[[-16.2 -25.4  53.2 -12.2  -3.0   8.6  33.1 -14.3 -35.3 -41.0 -21.7 -44.0
    0.7   1.6  14.0 -33.9]
 [ -3.2  22.4   4.6  -3.2   5.2  16.6  19.4 -17.8  19.8  19.9  22.9   5.9
  -15.5 -21.0 -22.1  -3.8]]
=>
[[ -3.2  22.4   4.6  -3.2   5.2  16.6  19.4 -17.8  19.8  19.9  22.9   5.9
  -15.5 -21.0 -22.1  -3.8]
 [-16.2 -25.4  53.2 -12.2  -3.0   8.6  33.1 -14.3 -35.3 -41.0 -21.7 -44.0
    0.7   1.6  14.0 -33.9]]

[[-25.4   8.8   7.2  10.4   3.0  -2.6   7.3  13.0 -29.2 -43.5   1.1   0.7
   20.5  21.3]
 [ -0.5 -45.7   2.4 -25.3  13.2  19.2  10.2  -9.8  18.5   9.9   8.1 -36.3
   -8.1  -6.2]
 [ 16.7 -27.1  -0.2 -29.2  -9.2   3.3  -1.9  -5.4  34.2  44.2 -12.3 -16.7
  -15.5 -12.0]
 [ -6.7 -64.4  -1.3 -38.4  19.9  20.0  -0.3 -27.9  11.4   8.0  -2.8 -45.5
  -19.5 -20.8]]
=>
[[ 16.7 -27.1  -0.2 -29.2  -9.2   3.3  -1.9  -5.4  34.2  44.2 -12.3 -16.7
  -15.5 -12.0]
 [ -0.5 -45.7   2.4 -25.3  13.2  19.2  10.2  -9.8  18.5   9.9   8.1 -36.3
   -8.1  -6.2]
 [ -6.7 -64.4  -1.3 -38.4  19.9  20.0  -0.3 -27.9  11.4   8.0  -2.8 -45.5
  -19.5 -20.8]
 [-25.4   8.8   7.2  10.4   3.0  -2.6   7.3  13.0 -29.2 -43.5   1.1   0.7
   20.5  21.3]]

[[ 10.1 -44.0 -14.4  30.1  34.5]
 [ 15.4   7.1  37.1  -0.4 -51.8]
 [-54.3 -19.6 -20.4  -5.9 -22.3]]
=>
[[ 15.4   7.1  37.1  -0.4 -51.8]
 [ 10.1 -44.0 -14.4  30.1  34.5]
 [-54.3 -19.6 -20.4  -5.9 -22.3]]

[[ -8.6 -15.6 -31.7  23.7  28.5  -7.4   8.1  37.1 -23.3  27.0 -17.6   9.9
  -23.0 -25.1]
 [ 10.4  -6.7  29.3 -30.6 -34.2 -23.0  12.2 -40.1  32.7 -30.3  11.8  -4.9
   -1.7  -0.5]
 [-23.3  10.9 -29.9   8.6  -7.9  25.6 -33.0  15.0 -25.4  -1.8  -7.9 -19.6
   13.9   5.5]
 [  4.5   6.2 -42.9 -42.4 -53.2 -14.0  -1.1 -54.7 -33.6 -69.4 -14.3 -13.4
   13.6 -20.3]]
=>
[[ 10.4  -6.7  29.3 -30.6 -34.2 -23.0  12.2 -40.1  32.7 -30.3  11.8  -4.9
   -1.7  -0.5]
 [  4.5   6.2 -42.9 -42.4 -53.2 -14.0  -1.1 -54.7 -33.6 -69.4 -14.3 -13.4
   13.6 -20.3]
 [ -8.6 -15.6 -31.7  23.7  28.5  -7.4   8.1  37.1 -23.3  27.0 -17.6   9.9
  -23.0 -25.1]
 [-23.3  10.9 -29.9   8.6  -7.9  25.6 -33.0  15.0 -25.4  -1.8  -7.9 -19.6
   13.9   5.5]]

[[ 57.7  -1.2]
 [-12.6 -34.4]
 [ -1.5  27.6]
 [-33.0 -20.8]
 [ 66.4  -7.2]
 [ 17.9 -16.8]]
=>
[[ 66.4  -7.2]
 [ 57.7  -1.2]
 [ 17.9 -16.8]
 [ -1.5  27.6]
 [-12.6 -34.4]
 [-33.0 -20.8]]

[[  4.6  15.4   3.2  10.4   6.5   6.2   2.3   1.8]
 [ 13.2   7.3 -20.2  28.7  23.8 -20.7  -3.0 -10.6]
 [ 28.5  -7.1 -42.5 -22.1  -8.7  -5.6 -51.9 -60.3]
 [ -9.6  -0.1 -15.7  -8.0   6.1 -38.5 -13.5   5.2]
 [ -2.0  22.3 -10.8 -22.8   0.9   2.4 -26.1  -1.4]
 [  7.6   1.2   8.9  -1.3 -15.8   0.1  -0.3 -14.0]
 [ 17.4  13.1  17.3 -10.1 -28.4  24.5  -7.6 -28.2]]
=>
[[ 28.5  -7.1 -42.5 -22.1  -8.7  -5.6 -51.9 -60.3]
 [ 17.4  13.1  17.3 -10.1 -28.4  24.5  -7.6 -28.2]
 [ 13.2   7.3 -20.2  28.7  23.8 -20.7  -3.0 -10.6]
 [  7.6   1.2   8.9  -1.3 -15.8   0.1  -0.3 -14.0]
 [  4.6  15.4   3.2  10.4   6.5   6.2   2.3   1.8]
 [ -2.0  22.3 -10.8 -22.8   0.9   2.4 -26.1  -1.4]
 [ -9.6  -0.1 -15.7  -8.0   6.1 -38.5 -13.5   5.2]]

[[-25.0  49.7  -8.4]
 [-14.5  33.8  -8.9]
 [ 42.4 -39.1 -25.0]
 [ 42.0 -39.0 -24.5]
 [-15.7  32.9  -8.3]]
=>
[[ 42.4 -39.1 -25.0]
 [ 42.0 -39.0 -24.5]
 [-14.5  33.8  -8.9]
 [-15.7  32.9  -8.3]
 [-25.0  49.7  -8.4]]
---
[[ -5.7  50.6]
 [ -3.3 -36.2]]
=>
[ -5.7 -36.2]

[[ 22.0   6.8 -24.4  19.2]
 [ 13.7  54.7  -4.4 -30.7]
 [ -7.1  12.8 -34.6  13.0]
 [-27.3  33.9 -14.9  -9.0]]
=>
[ 22.0  54.7 -34.6  -9.0]

[[ 41.4 -18.0]
 [ 58.3 -29.1]
 [ -3.2 -16.7]
 [ 31.1  -5.1]]
=>
[ 41.4 -29.1]

[[-18.4   1.2 -15.4  -1.1]
 [-28.3   1.7  -6.0 -50.2]
 [ 59.6  -9.1  49.3  -3.5]]
=>
[-18.4   1.7  49.3]

[[-65.8  10.8  43.8   8.4 -49.2]
 [ 41.4  -8.5 -22.3   7.2  26.7]
 [ 52.3 -30.3  43.0  -7.1 -33.8]
 [ 49.9 -33.2  33.0  -8.3 -26.1]
 [-33.6  19.3  49.7 -10.1 -41.8]]
=>
[-65.8  -8.5  43.0  -8.3 -41.8]

[[-14.8  41.6  62.6]
 [-18.6  -8.8  -7.6]
 [-35.2  33.9  23.5]
 [-33.7  13.7  -0.3]]
=>
[-14.8  -8.8  23.5]

[[-43.2  30.1 -28.5]
 [-32.1  42.3 -44.6]
 [-34.6  40.6 -65.8]
 [-15.1  -8.7 -30.4]
 [-23.9   2.6 -57.9]]
=>
[-43.2  42.3 -65.8]

[[ 24.9 -17.1]
 [ 55.1  23.9]
 [ 35.2   9.9]]
=>
[24.9 23.9]

[[ 33.3 -23.8 -12.6  12.9 -23.6]
 [ 21.7 -36.7 -18.5  -7.4  39.4]
 [ -2.0  36.7  21.8  26.5 -37.6]
 [-24.2  56.3  35.9  19.8  16.8]]
=>
[ 33.3 -36.7  21.8  19.8]
